Every row has a hidden score from 0 to 40. What is each row's score? 20 is about the middle. The score is a weighted sum of the row's numbers plus the product of two more (or one squared), each taken from its middle value.
tensor([  22,   30,   -8,  -42,   25,    8,    6,   68,  -41,   65,  -60,  -18,
        -101,    2,    4,   16]) 24
tensor([ -1, -37,   9, -18,  15,  21,  -4, -10,  17,   5,  30,  -1,  62,  34,
         37,  36]) 15
tensor([ -6, -63,  45,  -5,   6,  25,  23, -34,  27, -71,  65,   6,  32,  46,
         32,  -5]) 17
tensor([-61,  28,  29,  77,  29, -41, -82,  22,  60, -43,  14,  48,  21,  -8,
        -19, -36]) 24
tensor([ 79, -44, -72,   4, -38,  14,   5, -89,   1,  24,  -8, -33,  54, -45,
        -60,  20]) 30
tensor([  35,   20,  -27,   12,  -23,   23,  -10,  -23,  -46,   -6,   17, -118,
         -76,   27,  -52,  -20]) 4
tensor([-71,   1,  -7, -48, -78,  71,  63, -87,  -5,  25,  15, -50,   3,  12,
         39,  -9]) 5
tensor([-59,  33,  39,  -8, -12,   1,   0,  33,  31,   4,  26, -44, -71, -23,
        -11, -46]) 17
tensor([-21,  24, -34,  13, -25,  -2,  -3, -31,  -5,  35,  11, -56, -27, -22,
         22,  -8]) 16
tensor([ 61,  29, -16,   3,   3,  80,  -6, -17, -63,  93,  34, -43, -44, -15,
        -46, -26]) 31
tensor([-19,   2,  25,   8, -16, -36, -33, -14,  57,  22,   3,  11, -51,  53,
         22, -13]) 19
tensor([-55,  44,  50, -37,  -3, -49, -30, -55,  -8, -68,  31, -49,  -1,  -1,
        -36, -39]) 12
tensor([ 24, -29, -43,  45, -35,  10,  19,   1, -17, -23,  11,  13,  43, -28,
         80,   7]) 16
tensor([-26,  38,  52, -15,  49,  -8, -53,  26,  36, -16, -66,  40, -28, -45,
          7,  27]) 17
tensor([  12,  -37,   12,   33,   34,  -24,   41,   -3,   23,  -49,   56,   35,
          26, -110,   20,   33]) 37
tensor([ 22,  34,  14,  26,  -8, -17,  57, -33,  -7, -38,  72,   3,  -2, -73,
         20, -33]) 30
tensor([ -6,  15, -70,  11,   0, -77,   0,  -8, -29,  47,  25, -14,  55, -35,
         24,   0]) 21
tensor([  19,  -40,   10,   44,  -54,  -76,    5,  -38,  -43,  -53,   48,  -31,
          -1,  -21, -105,   28]) 20
tensor([  6,  -9,  56,  13,  54,  52,   6,  -9, -28, -19,  20, -11,  20,   4,
         52, -29]) 11
tensor([  6,  36,  18,  15,  18, -12, -68,  52,  -9,   6,  -3,  -8, -46,   5,
        -76, -24]) 23
tensor([-54,  75,  44, -41,   5, -18, -30,   7,  72, -27,   5,   8,  10,  24,
         35,  31]) 10
tensor([ -3,  66, -15,  23,  -5, -26,   1,  29, -45,  13, -41,  13, -21, -21,
         12, -10]) 16
tensor([ -4,  -8, -20, -54,  12,  29, -32, -67,   8,  22,  42, -32,  27,  28,
         26,  47]) 12
tensor([ -3,  11,  27,  30, -41, -39, -23,  23,  -8,  39, -46, -10, -45,  51,
         -1,  15]) 10
tensor([ -12,  -15, -102,   11,  -38,   36,   56,  -58,   -4,   33,  -13,  -40,
          43,  -41,   -4,   16]) 26
tensor([ 44,  82,  58,  33,  53, -36,  -9,  16,  21,  35,  72,   1, -79, -51,
         25, -37]) 38
tensor([-80,  48,   0, -40,   2, -18,   0, -35,  27,   3, -10, -28, -44, -26,
         53,   1]) 11
tensor([ 77,   4,  68,  38,   7,   0, -34,  16,  10,  19, -32,  29, -29, -31,
          0,  -2]) 31
tensor([-32, -28,  21, -21, -29, -32,  27,   4,  29, -39,  50, -19,  -8,  16,
         -5, -14]) 21
tensor([ 51, -13, -67, -11, -35,  -5,  56, -14, -67,  38,  -8, -15,  -6,  27,
        -17, -25]) 29
tensor([-58,  32,  13, -66, -15, -17,   5, -12,  10,  31,  26, -80, -85,  -5,
         19, -48]) 17
tensor([-48,  47,  56,   3,  33,  39,  -7,  53,  47,  12, -58, 103, -18,  -6,
         37,  12]) 15
tensor([  -3,   32,  -29,  -26,  -43,   39,   12,  -13, -108,   85,  -25,  -38,
         -91,   -9,  -66,   36]) 13
tensor([ 29, -34,  10,  -1,   6, -17, -61,  50, -36, -37,   1,  37, -30,  30,
        -42,  19]) 20
tensor([  8, -66,  87, -12,  94,  12,  -9,  73,  55,  -5, -63,  86,  24, -17,
         42,  32]) 29
tensor([ 46,  28, -48, -12,  -3, -15,  -8,  63, -10,  43, -40,   4, -52,  30,
        -49,  55]) 28
tensor([-69,  52,  50, -78, -40,   3, -65,  -6,   2, -29,  37, -99, -33,  43,
        -50, -14]) 11
tensor([ 29,   0, -35, -12,  -5,  27,  44, -22,   1,  19,  22, -14,  -5, -36,
        -50,  44]) 29
tensor([ 18, -74,   2,  -8,  19, -10, -23, -33, -30,  -1,  17,  -3,  60,  30,
        -37,  15]) 23
tensor([-24, -14,  37, -12,  60,  46,  26, -18,  17, -23,  31,  38,  14,   9,
         63, -19]) 18
tensor([-20, -40, -43,  12,  18,  67,   8, -30, -35, -12, -42, -10,  13, -25,
        -31,   3]) 26
tensor([-77,   8,  39,  35,  -1,  -3, -51,   4,  53,  -2, -17,  11, -30, -53,
         32, -10]) 13
tensor([ 44, -33, -12,  41,  28,  20,  23, -10, -38, -31,  11,  29,  31, -21,
         58,   3]) 20
tensor([  78,   13,    5,   20,   37,   38,    2,   29, -118,    3,    5,  -55,
         -67,   23,   31,  -34]) 1
tensor([-21,  22,  38, -30,  -3, -72, -71, -13,  65, -33,   7, -18,  27,  93,
        -58, -53]) 30
tensor([ 32, -59, -74,  -1,   4,  38,  43,  35, -44,  29, -24,  14,  -2,  18,
         35,   3]) 25
tensor([ 36,   8,  -4, -16, -25,  29,  85, -52, -60,  81,  84, -34,  41,  -1,
         77,  -5]) 11
tensor([-65,  93,  52,  14,  -6,  -6,   8, -22, -18,  -5,  -3, -64, -65, -29,
        -22, -19]) 12
tensor([  9,   1,  47,  -8,  15, -21, -32, -11,  -5, -55,  47,   8,  26,  41,
         24,  36]) 13
tensor([ -5, -34,  12,  25, -16, -16,  19, -29,  33, -53,  23, -14,  21, -32,
         18, -39]) 20
tensor([-66,  33,  19, -39, -22,   0,  23, -27,  30,  36,  34, -49, -67,  -6,
         18, -40]) 21
tensor([ 29,  13,  38, -23,  32, -36, -86, -23,  46,   2,   3, -30, -35, 101,
        -37, -43]) 21
tensor([ 46,  27, -56,  49, -37, -49,  -2,  36, -52,  34, -39, -19,   2,  -9,
         -3,  27]) 16
tensor([ -5,  14, -21, -37,   2, -22,  -7, -11, -54,  46,  16,  -4,  27,  60,
         -2,  33]) 12
tensor([  7, -28, -10,  63, -15, -51, -17,   9,   8, -21, -19, -21,  33, -50,
          6,  25]) 16
tensor([ 28, -19,  -4, -72,  15,  65,   6, -25,  -3,  45, -22,  36,  -8,  17,
         33,  22]) 23
tensor([ 18,  20, -49,  22, -34,  17,  24,  16, -24,  52, -30,  53,  -2, -33,
         39,  26]) 9
tensor([  -9,   37,   61,  -36,   30,  -47, -127,   37,   93,   31,  -23,   -8,
         -23,   93,  -12,  -11]) 25
tensor([-51,  23,  52, -47,  17, -21, -31,  -3,  -5, -34,  33, -69, -47,  40,
        -33,  -6]) 6
tensor([ 34,  23, -56, -44, -39, -26, -12,   0, -29,  55, -46, -16, -14,   6,
         -7,  45]) 17
tensor([ 57, -37, -17,  -6,   1, -35, -37,  12, -11, -31,  43,   4,  35,  41,
        -56,  14]) 27
tensor([  49,  -49,   27,    8,  -10,  -68,  -76,   51,  -37,  -26,  -24,  -59,
           5,   28, -120,    5]) 16
tensor([  4,   3, -35,  43,   9, -17, -12,  52, -50,  -7, -31, -40,  31, -23,
        -50,  14]) 20
tensor([ 80, -25,  21,  38,  -7, -56, -55,  48,   3, -48,  11,  24,  12,  -5,
        -79,  56]) 33
tensor([ 40,  -9, -22,  18, -39,  -2,  -9,  23, -26,  25, -17, -13, -22,  27,
        -48,  11]) 24
tensor([-14, -47,   9,  45, -38, -11, -37, -58,   0, -61,  12,  -7,  47,  25,
        -45,   9]) 12
tensor([  33,   47,  -16,  -23,  -34,  -51,  -72,  -54,   15,   19,   18, -103,
         -53,   67,  -26,  -56]) 18
tensor([-22, -53, -34,  33, -59, -45, -27, -22,   5, -35,  -5, -16,  15, -28,
        -47,  28]) 15
tensor([  6,   8,   3,  35,  54, -36, -44,  51,  13,  15,  -8,  11, -25,  22,
        -25,  15]) 21
tensor([-20,  37,  28, -56,  19,  46,   5,  41,  34,  53,   9, -10, -80,  38,
         18, -11]) 25
tensor([ 25, -56, -49,  -5, -32, -43,  19,  73, -10,   6, -68,  50,  29, -41,
        -11,  60]) 27
tensor([-15,  21,  11,  18, -21, -27, -17,   2,  14,   4,   5, -26,   3,  19,
          9,  -2]) 15
tensor([ 17, -64, -18,  23,   0,  -4,   9, -34,  17, -40,   3, -23,  55, -10,
        -40,  34]) 22
tensor([ 33, -26, -29, -48, -39, -17,  -4,  54, -44,  11, -42,  71,  41, -14,
        -24,   7]) 27
tensor([-21, -15, -53, -21, -30,   0,  21, -65,  -1, -44,  54, -32,  56,  29,
         13, -26]) 18
tensor([ 49,  47, -75,  30, -81,  25,  21,  29, -46,  96, -50, -33, -58, -28,
        -30,   3]) 23
tensor([ 50,  27,  31,  -4,  29,  28, -31, -42, -44, -41,  34, -54, -54,  54,
        -22,  -3]) 7
tensor([-34,   4,  26,  28,  14, -29,  36, -22, -29, -21,  68, -31, -24, -44,
          1, -20]) 15
tensor([-16,  12, -80,  18, -55,  44,  67,   2, -67,  45, -54, -45, -43, -17,
         33, -27]) 19
tensor([ 62, -28,  -6, -29,  19,   1, -77, -66, -23,  -1,  48, -15, 100, 101,
        -57,  46]) 18
tensor([ 41,  76,   6, -16,  38,   2, -26,  22, -16, -23,  49, -52, -13,  56,
        -58, -11]) 12
tensor([ 35,  44,  19, -52,  37,  24, -11,  12, -19,  66,  28,  -2, -39,  10,
         15,   0]) 28
tensor([-19,  39,  33,  -9,   6,  16, -13,   3,   7,  26,  62, -13, -27,  34,
         23, -20]) 18
tensor([ 44, -10,  26,  41,  35,  17, -44,  41, -60,  11,  31,  15,  34,  38,
         19,  47]) 11
tensor([-41,  19,   5, -53, -58,  74,  54, -45, -11,  -3,   8, -33,  -5, -36,
         31,  -1]) 11
tensor([  24,   32,  -59,   13,  -21,    2,   74,  -42,  -14,  101,    2,    0,
         -26, -124,   44,  -28]) 27
tensor([ 14, -79,   7,  14,  22,  25,  -4, -90,  25, -68, 101,  37, 105,  -7,
         68,  19]) 17
tensor([  53,  -20,   -1,   11,  -26,   28,   39,   31, -121,   31,   39,  -63,
          18,  -15,   -3,  -50]) 19
tensor([-48, -43,  18,  28,   4,   6,  39,  17,  74, -23, -55,  71,  55,  29,
         17,   4]) 24
tensor([ 18, -17,  19, -52,  36,  -6, -26,  70,   3,  -2, -14,   2, -48,  64,
        -73,  28]) 22
tensor([-18,  15, -26,  47,  -3, -67,  49, -40,  -1, -37,  70, -23,  18, -31,
         19, -21]) 18
tensor([ 29,  33,  82,  41,  32, -32,  12,  10,   6, -65,  35,   5, -12, -21,
         42, -40]) 19
tensor([-37, -29,   1, -16,  30, -25, -62, -25,  40,  10,  -3,  35, -23,  39,
         39, -88]) 26
tensor([ 14,  79, -23,  17,  48,  55,  56,   5, -38,  61, -23,  65, -47, -32,
         -2,  39]) 18
tensor([   5,   -6,    9, -110,   38,   73,   38,  -30,  -32,   32,   32,  -29,
         -21,   39,    5,  -12]) 26
tensor([-38, -81,  -2,  11,  -7,  27,   4, -30,  60, -97,  30, -23,   5,  -1,
         -4, -29]) 7
tensor([ 27, -73, -76,  11, -36,  38,  23, -41,  -6,  11,  37, -13,  43,  -3,
        -60,  45]) 26
tensor([ -9, -27, -32,  45, -58, -70,   0,  -4, -15, -41, -10, -33,  40, -26,
        -57,   3]) 19
tensor([ 15,   6,   2, -21,  28,   2,  24, -23, -67,  11,  43, -28,   1,  -8,
         30, -30]) 19
tensor([-28,  60, -53,  33, -56,  -1,  43, -42,  -7,  24, -53,  -5, -67, -18,
        -23, -22]) 21
tensor([-27,   7,  35, -72,   8,  -5, -15, -20,  40,  -2,  -6, -60, -61,  37,
         -5, -13]) 17
tensor([ -5,   9,   6,   9,   6,  -6, -14,  40,  65,   3, -10,  16, -23,  -2,
        -59,  13]) 30
tensor([ 36, -31, -48,  48, -33, -15,  24,  20,   1, -10, -36,  42,  33, -31,
        -30,   1]) 28
tensor([  4, -71,  26, -25,  26,  82, -24, -13,  37,  10, -41,  64,  32,  20,
         49,  55]) 12
tensor([  4,  -4, -17, -37, -11,  22,   6, -42,  -2,  20,  23, -18,  24,  25,
          2,   7]) 21
tensor([  1,  23, -12,  -9, -56,   7,  14,  41, -34,  56, -38, -30, -81, -74,
         41,  -1]) 22
tensor([ 11, -25, -50,  18, -13,  39,  73, -14, -29,  34,  -4,  61,   8, -67,
        127, -27]) 22
tensor([ 45, -45, -37, -30, -23, -27, -10,  16, -22,  22,   5,   8, -15,  -1,
        -59,   0]) 35
tensor([ -4,  34,  80,  -7,  14, -57, -37,  27, -35, -72,  62,  57, -35,  74,
        -37,  -9]) 15
tensor([ 10, -25, -40,  15,   2,  89,  54,   9,  -9,  42, -21,  22, -17, -49,
         51,   2]) 24
tensor([-68,  73,  42, -52,  -4,  -4, -23,   1,  47, -17,  -3, -42, -59, -25,
         20, -55]) 15
tensor([ 14, -23,  36,  48, -14, -13, -22,  49,   0,  47, -54,  49,  19, -31,
         26,  17]) 11
tensor([ 77,  22,  -2,  14,   0, -66, -44,  29,   8, -24,  -2,  38,   7,  59,
         -9,  25]) 28
tensor([  2,  -3,  -9,  19,  26,  35,  34,   8, -30,  -4,  -4,  23, -13,  24,
         -2,  17]) 18
tensor([-19, -15, -18, -74,   3,  60,  30, -48,  46, -37,  51, -27,  15,  -4,
          6, -45]) 24
tensor([-34,  49,  58, -77, -29, -40, -26,  31,  15,   5,  13, -35, -76,  14,
         24, -18]) 20
tensor([-38,  42, -10,  31, -54, -11,  -4,  31,   3,  51, -88, -39, -29, -22,
        -19,  14]) 19
tensor([-25,  45,  35,  10, -10, -28,   7, -11,   2,  35,  22,  15,   7, -78,
         84, -98]) 22
tensor([-33,  25,   0, -13,  31,  25,  37,  -9,  28,  -3,  13,   4, -16,  -6,
          5,   4]) 22
tensor([ 49,  -5, -71,  38, -44,  53,  54, -10, -54,   4,  -6, -60,  -4,   6,
         38, -12]) 15
tensor([ 37,  10,   8, -13, -20,  23,  10,  -2, -52,  11, -13, -19, -58,  -8,
        -33,  14]) 22
tensor([ 31,  16,  -3,  14, -17,   3,  24, -31,   6,  13,  58, -59,  43,  25,
        -19, -10]) 24
tensor([  5,  -8,  -5, -26, -24,  39,  22,   9, -48,  56, -39, -50, -42,  -1,
        -25, -11]) 24
tensor([ -1, -52,  24,  -1,  27,   1, -45,  -2,  12, -23,  12,  12, -14,  66,
        -42,  -1]) 20
tensor([ -1, -25,  43,  36,  69, -54, -45,  31,  24, -74,  34,  27,  47,  81,
        -45,   6]) 12
tensor([ -53,    0,   42,   25,   18,  -16,   42,  -12,   69, -106,  -20,    2,
          21,  -35,  -11,  -25]) 13
tensor([ 44,  -1, -26,  24, -10,  19,   3, -12,  -5,  28,  20,   7, -40, -46,
        -29,  -5]) 32
tensor([  5,  43,  24, -12,  35, -67, -20,  28, -25,  50,  29,   7, -37,  87,
         12, -13]) 20
tensor([ -23,   84,   51,  -68,  -17,  -15,  -22,    4,   11,   16,    0,  -56,
        -111,   18,    0,   -8]) 17
tensor([-25, -31,  33, -43,  -5,  10,   1,  28,  32,  14, -44,  24, -17, -45,
          8,  45]) 21
tensor([  6,  14,  39,  35,   5, -64,  32,   0,  50, -60,  61,  34,  89, -37,
         34, -50]) 26
tensor([ -5,  -2,  -2, -22,  18,  12, -17, -36,  19,  38,  13,  33,   4, -15,
         20,  -7]) 22
tensor([ 72, -73,  -2,  28,  25, -49,  10,  51,  43, -63, -38,  87,  88, -13,
        -34,  12]) 38
tensor([ 19, -61, -22, -24,  28,  18,  51, -76, -60, -29, 104, -23,  32,  13,
         59,  28]) 22
tensor([ -39,   16,   72,  -39,    7,   63, -101,  -11,   57,  -33,   34,  -39,
          38,   53,  -33,  -76]) 31
tensor([ -59,   41,   -7,  -24,  -29,  -52,  -23,  -57,    3,  -27,   47, -126,
           1,    9,  -17,  -40]) 12
tensor([-67, -67,  -9,  65, -43, -12,   6, -37,  35, -14, -58,  13,  84,  -5,
        -29, -17]) 35
tensor([ -6,  19, -63, -51,  -5,  43,  66,  29,  -6,  -8, -59,  75,  -1,  -7,
         36,   2]) 26
tensor([ 24,   3, -21,  47,  10, -28,  12,  34, -46,  33, -64,  -3, -10,  -3,
        -45, -19]) 29
tensor([ -17,   22,   33,  -56,  -34,   43,    4,  -34,   -4,   35,   77, -119,
         -46,   49,   -6,  -76]) 18
tensor([-11,  -2,  10,  13, -27,  13, -21,  52,   2,   3, -52, -23,  19, -19,
        -14,   7]) 20
tensor([-122,   17,    1,    2,  -46,  -41,    4,  -72,   11,  -58,   30,  -80,
           0,  -42,  -41,  -47]) 22
tensor([  6, -15, -53,  14, -15,  37,  52, -56, -53,  59,  35, -13,  28, -25,
        -35,  16]) 21
tensor([ -9, -69,  51,  69,  44, -22, -55,  33,  25, -67, -12,  44,  57, -20,
         -4,   8]) 14
tensor([  9,   7,  19,   6,  -3,  12,  33, -25,  69,  31,  26, -33, -55, -57,
        -14, -18]) 35
tensor([ -6,   7, -44,  46, -28, -51, -12, -34,  51,  -8,   4,  -8,  30, -79,
        -45,   4]) 27
tensor([  8,  -4,  22,   2,  72,  49, -29,  18, -14,  10,  49,   8, -25,  33,
         32, -19]) 15
tensor([ 13, -47, -30,  41, -44, -59,  17, -51,  -2,   8, -52, -28,  27, -46,
         32,  23]) 12
tensor([ 29,   1,  38,  36,  -8, -19,  27,   4,   0, -71,  90, -16, -17, -31,
        -33, -13]) 26
tensor([-21, -45,  12,  55, -13, -26, -33,  23,  43,   4, -44,  64,  30, -32,
         47,  18]) 10
tensor([ 18, -12, -10,  -2, -14,  32,  14,   7, -60,  51,  37, -36, -68,  15,
         13, -35]) 21
tensor([-17, -60, -91,  33, -18,  40,  85, -52, -18,  -4, -19,   7,  42, -66,
         72, -35]) 22
tensor([-32, -17, -10, -44,  31,  42,  31, -28,  12,  89, -36, -25,  19,  -4,
         26, -29]) 38
tensor([-39, -20,  17,  11,  41,  14,  -5, -35,  87, -19, -28,  47,  68,   2,
         32, -52]) 36
tensor([-16, -18,  -9,  66, -19, -11,   7, -63,  19, -22,  27, -55,  81,   2,
        -34, -15]) 26
tensor([ 24,   3,  40,  -3,  51,  25, -38,  17,  18, -38,  14, -13,   6,  42,
        -29,  34]) 15
tensor([ 10,  -4,  20,  -3,   2,  20,  12,  13, -44,  34,  33,   5, -33,  64,
          1,  51]) 12
tensor([-12, -66, -40,  48, -32, -53,   9, -22,  16, -42,   8,  19,  81, -74,
        -13,   9]) 21
tensor([-10, -56, -27, -42, -11,  17,  10, -43, -35,  15,  28, -40,  50, -11,
        -87,  58]) 24
tensor([-27, -35, -27, -56, -30,  70,  63, -74,  22,   3,  16,  23, -20, -43,
         82, -29]) 24
tensor([ 29, -17,  -3, -47,  41,  42, -25,  24,  20, -18, -42,  88,  39,  22,
         12,  73]) 20
tensor([-63,  18, -42, -36, -58,  17,  39, -73, -28,  10, -25, -42, -46, -40,
          4, -30]) 18
tensor([ 42,  72, -59,  -7, -45,  45,  91, -23, -97, 102, -18, -12, -70, -23,
         64, -52]) 21
tensor([ 27, -30, -41, -34, -20,  -3,  29,  23, -28, -23,   0, -17,  46,  40,
          9,  27]) 20
tensor([ 10,   1, -32,  16,  27,  44,  32, -11, -22, -13, -26,  24,  26,  34,
         42,   8]) 16
tensor([-55, -95, -22,   4,  -4, -10, -34,   0,  71, -75, -21,  30,  60,  21,
        -39,  13]) 25
tensor([ 30,  10,  42, -54,  36,  77, -27,  39,   1,  22,   7,  66,   7,  48,
        -16,   1]) 28
tensor([ 20, -24, -95,   3, -25,   6,  46,  -2, -55,   3, -46,   6,  18,  16,
         32,  38]) 15
tensor([ 20,  21, -11,  16,  17, -32,  -3,  42, -45,  43, -60,   9, -53, -20,
        -48,  19]) 25
tensor([-73, -55,  -2,  -1, -27,  23,  -6, -81,  40, -66,  41, -20, 101, -47,
         38, -30]) 17
tensor([ 54,  13, -34,   9,  33,  73,  81,   9, -21,  17, -27,  36, -27, -42,
         99,  -9]) 30
